(in the rows, 128 means zero)
One turn sends every row of this set to another row. A few are shown first. Where does it send the rows asked after them?
J_164: [136 114 170 113 119 148 121 106 124 126 130 148 131 104 155 106]
J_620: [121  64 167 126 127 107 133 126 130 155 144 116 156 125 150 106]
J_603: [139  99 175 130 108 145 140 111 116 133 127 155 116  99 150 120]
J_783: [137  93 134 130 149 126 137 123 133  99 143 149 141 106 136 133]
J_606: [123  60 156 131 130 104 133 120 128 156 140 122 156 129 154  98]
J_429: [118 109 180 124 114 149 136 101 113 117 142 141 120 106 150 119]
J_892: [ 92 105 119 144 140 122 148 136 120 140 136 126 109 100 131 105]
J_137: [129 105 178 132 118 150 130 120 114 114 125 143 122  98 156 103]
J_575: [126  70 154 137 125 108 128 120 131 155 131 115 148 135 172 107]
J_314: [ 86 102 132 145 141 119 155 138 127 141 134 121 113 103 130 107]
J_422: [129  90 126 129 146 106 149 118 141 111 138 150 145 120 138 132]
J_416: [ 90 112 122 137 135 107 150 138 123 143 134 139 117 101 144  99]
J_23: [124  73 148 137 147 116 126 112 141 157 132 127 155 134 161  94]
J_579: [100 100 123 152 139 124 154 134 124 152 134 142 108  95 137 114]
J_701: [140  84 136 132 142 124 139 111 146 108 134 136 144 118 147 141]
J_952: [130  59 155 140 129 110 135 122 131 167 142 134 152 118 159 110]
J_798: [127 106 185 122 108 141 142 116 114 118 127 137 114 110 140 116]
J_308: [113  66 165 133 132 111 134 106 130 151 150 122 156 133 161 109]
J_713: [103 124 118 138 146 122 140 127 121 142 134 141 109 116 138 103]
J_100: [131 104 177 120 105 146 137 108 118 119 122 140 118 105 148 112]
J_615: [ 81 107 127 146 145 118 152 124 119 140 151 131 115 110 136 110]

J_23 turns into J_713
J_606 turns into J_892
Now find these:
J_615 turns into J_429
J_952 turns into J_579
J_314 turns into J_798
J_783 turns into J_701
J_416 turns into J_137

